Small tables with named rows and columns. After each table, cells are looked up by row and column.

Zuz
         Pava  Penakid  Paz
Nik       153       98  167
Kefu      146       85  154
Kotudi    184      156   14
Davedo    139      111  151
Gemuzel   148      221  150

Paz of Kotudi: 14
Penakid of Nik: 98
Paz of Gemuzel: 150
Pava of Gemuzel: 148
Penakid of Gemuzel: 221
Penakid of Davedo: 111
Paz of Davedo: 151
Penakid of Kotudi: 156
Pava of Kotudi: 184
Pava of Nik: 153
Paz of Nik: 167
Penakid of Kefu: 85
Paz of Kefu: 154
Pava of Kefu: 146
Pava of Davedo: 139

Pagup =
columns: Punado, Bet, Gotesa, Naz, Rud, Kobolur, Vilodo, Sozumuz, Tuko
Puvene: [41, 111, 107, 129, 69, 63, 84, 38, 120]
Mup: [50, 125, 107, 135, 69, 64, 79, 48, 122]
Lelarip: [96, 126, 88, 111, 69, 75, 70, 105, 99]
Bod: [36, 96, 106, 125, 74, 64, 89, 29, 114]
Vuma: [56, 113, 101, 125, 69, 66, 80, 55, 114]
Vumu: [102, 125, 84, 105, 69, 77, 69, 113, 93]
Dokifu: [62, 123, 101, 125, 69, 66, 77, 65, 114]
Sem: [193, 127, 36, 42, 69, 111, 43, 220, 36]
Rigit: [64, 125, 101, 125, 69, 66, 77, 69, 114]
Bok: [73, 131, 101, 125, 68, 66, 75, 80, 114]

Sozumuz of Puvene: 38
Vilodo of Rigit: 77
Naz of Mup: 135
Gotesa of Sem: 36
Gotesa of Puvene: 107
Punado of Puvene: 41
Naz of Vumu: 105
Sozumuz of Lelarip: 105
Naz of Sem: 42
Punado of Bod: 36
Bet of Bok: 131
Gotesa of Bok: 101
Rud of Dokifu: 69
Punado of Bok: 73
Kobolur of Rigit: 66
Bet of Rigit: 125

Zetepo =
          Mimo  Zutuven    Pev   Refu   Komo  Purovek
Miz      6.174    3.703  3.146  2.727  9.747    4.536
Nemovi   4.446    5.712  6.668  4.756  4.306    9.021
Pevok    7.977    8.284  8.665  4.186  4.288    7.565
Nenutun  6.210    9.249  8.416  6.517  9.135    1.892
Zemivu   4.616    2.431  9.397  9.447  7.592    4.304
Sar      7.516    3.412  2.889  8.924  3.738    2.937
Nabes    7.257    6.033  6.236  6.602  4.672    9.256
Pakelu   2.093    5.286  5.377  1.752  4.049    8.727
Safim    7.116    9.023  7.835  6.615  5.636    8.991
Pigo     5.448    7.048  2.983  2.022  2.742    3.188
Ril      8.645    2.593  8.406  3.992  4.691    6.713
Fot      2.846    7.143  5.248  6.088  7.893    4.385
Bebinif  2.664    9.067  5.602  9.732  7.137    4.057
Vaz      1.848    9.789  3.139  8.541  5.041    2.538

Zutuven of Zemivu: 2.431
Pev of Sar: 2.889
Refu of Safim: 6.615
Zutuven of Pevok: 8.284
Pev of Pevok: 8.665
Zutuven of Sar: 3.412

Pufog =
	Tudopub	Tuz	Gez	Gonesu	Lud
Guf	-4.06	-0.64	-0.61	-0.44	-0.47
Zuromi	-5.10	-3.81	-4.90	-3.78	-5.24
Gazas	2.27	-0.93	1.86	0.15	0.37
Koro	-5.20	1.24	-8.52	1.36	-1.77
Gibev	-6.90	-5.19	-7.95	-9.43	-6.99
Soz	1.36	-1.47	5.51	-0.68	2.52
Kasa	3.03	-4.25	4.81	-3.10	-0.61

Tudopub of Gazas = 2.27
Tuz of Zuromi = -3.81
Tudopub of Zuromi = -5.10
Gonesu of Koro = 1.36
Tudopub of Soz = 1.36
Gonesu of Zuromi = -3.78
Gonesu of Gibev = -9.43
Tuz of Gazas = -0.93
Tudopub of Guf = -4.06
Gonesu of Kasa = -3.10

Dabamim.csv
,Lan,Bif,Mor,Ripi,Tevupes,Lusid
Vepir,-42,39,32,28,-4,56
Ligero,18,42,55,-64,0,9
Perege,14,-72,-67,60,40,45
Kofevig,-59,-46,-3,35,-51,49
Nufina,58,9,-18,-7,-20,53
Kinora,-12,55,39,5,11,43
Niribi,4,65,58,62,-33,52
Bib,47,-28,-26,14,-52,-23
Venogan,7,31,-50,51,-63,29
Doguki,-72,19,-5,52,-67,-6
Gufe,12,26,51,-69,-5,-4
Lub,58,19,6,-37,-23,-53
Sif,-10,-45,-57,36,-38,-46
Puvo,-14,14,16,52,14,56

What is the Lusid of Kofevig in Dabamim?
49
What is the Bif of Bib in Dabamim?
-28
What is the Tevupes of Doguki in Dabamim?
-67
What is the Ripi of Bib in Dabamim?
14
What is the Ripi of Sif in Dabamim?
36
What is the Tevupes of Kofevig in Dabamim?
-51
What is the Bif of Ligero in Dabamim?
42
What is the Lan of Gufe in Dabamim?
12
What is the Mor of Kofevig in Dabamim?
-3
What is the Bif of Kinora in Dabamim?
55
What is the Tevupes of Kinora in Dabamim?
11
What is the Mor of Doguki in Dabamim?
-5
What is the Bif of Niribi in Dabamim?
65
What is the Bif of Doguki in Dabamim?
19
What is the Ripi of Niribi in Dabamim?
62
What is the Ripi of Kofevig in Dabamim?
35
What is the Ripi of Venogan in Dabamim?
51
What is the Lusid of Niribi in Dabamim?
52
What is the Bif of Lub in Dabamim?
19

Table Rop
         Gumovog  Gigomi    Kipa    Vepe  Dobupup    Nopa  Losusa
Buk        31159  -21422   -9657    8609      635    5850   24822
Monugut   -48906   76287  -12638   50114    10444    -677  -62168
Nad         3060  -13180  -32012   19676   -19288   -8820   -9774
Nazona     93355  -53717  -51364    7458    54460   14055   64210
Ruvu       62981  -54099   30950  -17946    -7374   18961   75458
Pinete     26943  -72285  -54331    2859   -49451  -20825   12067
Sol       -29207   78622   35897   35143    24342   19253  -25129
Duz        20678   35399   50279   12263    34605   31287   30985
Bipum       9885   54142  -19025   41864    61505   16841  -12131
Pamu      -13620  -33965  -21323    8559   -66746  -19808  -14575
Dubulip   -44969   43488   12449   29166   -28552   -3101  -41253
Lef        38542  -76582    3274  -17378   -55789   -4355   47774
Malosun    30792   71046   18733   36003    96355   39208   18209
Razoni     83505  -26867  -13975    6444    61787   25956   67076

What is the Gigomi of Duz in Rop?
35399
What is the Losusa of Bipum in Rop?
-12131
What is the Nopa of Nazona in Rop?
14055
What is the Dobupup of Buk in Rop?
635
What is the Vepe of Pinete in Rop?
2859
What is the Vepe of Buk in Rop?
8609
What is the Vepe of Monugut in Rop?
50114
What is the Losusa of Ruvu in Rop?
75458
What is the Gigomi of Pinete in Rop?
-72285
What is the Gumovog of Razoni in Rop?
83505

Bim =
|  | Til | Poror | Nev | Dos | Lag | Rir | Toz |
|---|---|---|---|---|---|---|---|
| Ramulo | 85 | -9 | 51 | -8 | 51 | 43 | 20 |
| Kodo | -4 | 40 | -10 | -46 | -10 | 18 | -4 |
| Kas | -13 | -36 | -23 | 2 | -23 | 16 | 27 |
| Veveru | 32 | 39 | 24 | 3 | 24 | -11 | 40 |
| Nakuva | 2 | 14 | 52 | -28 | 52 | 27 | 11 |
| Gubizu | 3 | 58 | -20 | 15 | -20 | 17 | 2 |
| Vil | -59 | 1 | 12 | 16 | 12 | 33 | -3 |
| Gito | -11 | 30 | 30 | -3 | 30 | 78 | 25 |
| Lufonag | 6 | -27 | 52 | -29 | 52 | -26 | -8 |

Veveru, Poror: 39
Ramulo, Nev: 51
Kodo, Rir: 18
Kodo, Lag: -10
Vil, Dos: 16
Kas, Til: -13
Lufonag, Poror: -27
Gubizu, Lag: -20
Gubizu, Til: 3
Kas, Lag: -23
Ramulo, Poror: -9
Vil, Til: -59
Lufonag, Nev: 52
Kas, Toz: 27
Vil, Poror: 1
Gito, Dos: -3
Row with the largest Poror: Gubizu

Table Molob
         Taku  Boz  Burul  Sed
Demarig   600  535    621  621
Siz       748  752    502  502
Ger       851  746    354  354
Dad       859  500    985  985
Nis       284  171    737  737
Segufi    986  666    386  386
Gisan     897  587    469  469
Pitem     597  273    780  780
Vop       731  362    632  632
Vagunok   704  765    642  642
Vuv       880  171    799  799
Perof     233  627    682  682
Fes       386  651    696  696

Sed of Fes = 696
Boz of Perof = 627
Burul of Perof = 682
Taku of Ger = 851
Burul of Vagunok = 642
Sed of Dad = 985
Boz of Vagunok = 765

Fof:
         Gos  Gamoba  Tumu  Nuledub  Pimu  Mepavil
Fodedek  206      95   247       99    85      239
Ginizez  195     148   199      137    76      204
Kabi     232     110   231      111   102      233
Vogon    181     139   237       48    40      228
Fano     198     141   219       61    87      211
Mokomif  158     114   215       96    94      203
Bir      206     138   221       54    50      250

Nuledub of Mokomif = 96
Mepavil of Mokomif = 203
Gos of Vogon = 181
Gamoba of Kabi = 110
Tumu of Fano = 219
Pimu of Vogon = 40
Pimu of Fano = 87
Gamoba of Ginizez = 148
Row with the largest Gos: Kabi

Dega:
	Lun	Kiziv	Zevadu
Zusasef	0.8	-0.1	0.3
Sukisut	-0.4	-0.5	-0.6
Ruv	0.6	-0.2	0.2
Zot	-0.4	0.7	0.3
Pupeno	0.0	-0.2	-0.2
Bikos	0.0	-0.2	-0.2
Vogan	-0.4	-0.5	-0.6
Nonud	0.0	0.0	0.0
Tidilut	-0.4	0.7	0.3
Modeke	0.8	-0.1	0.3
Bitut	-0.4	0.5	0.2
Nivozo	0.0	0.0	0.0
Luk	0.3	-0.3	-0.1
Bir	0.1	-0.4	-0.2

Tidilut, Zevadu => 0.3
Luk, Zevadu => -0.1
Modeke, Zevadu => 0.3
Bir, Zevadu => -0.2
Luk, Kiziv => -0.3
Bitut, Zevadu => 0.2
Zot, Zevadu => 0.3
Pupeno, Kiziv => -0.2
Bikos, Zevadu => -0.2

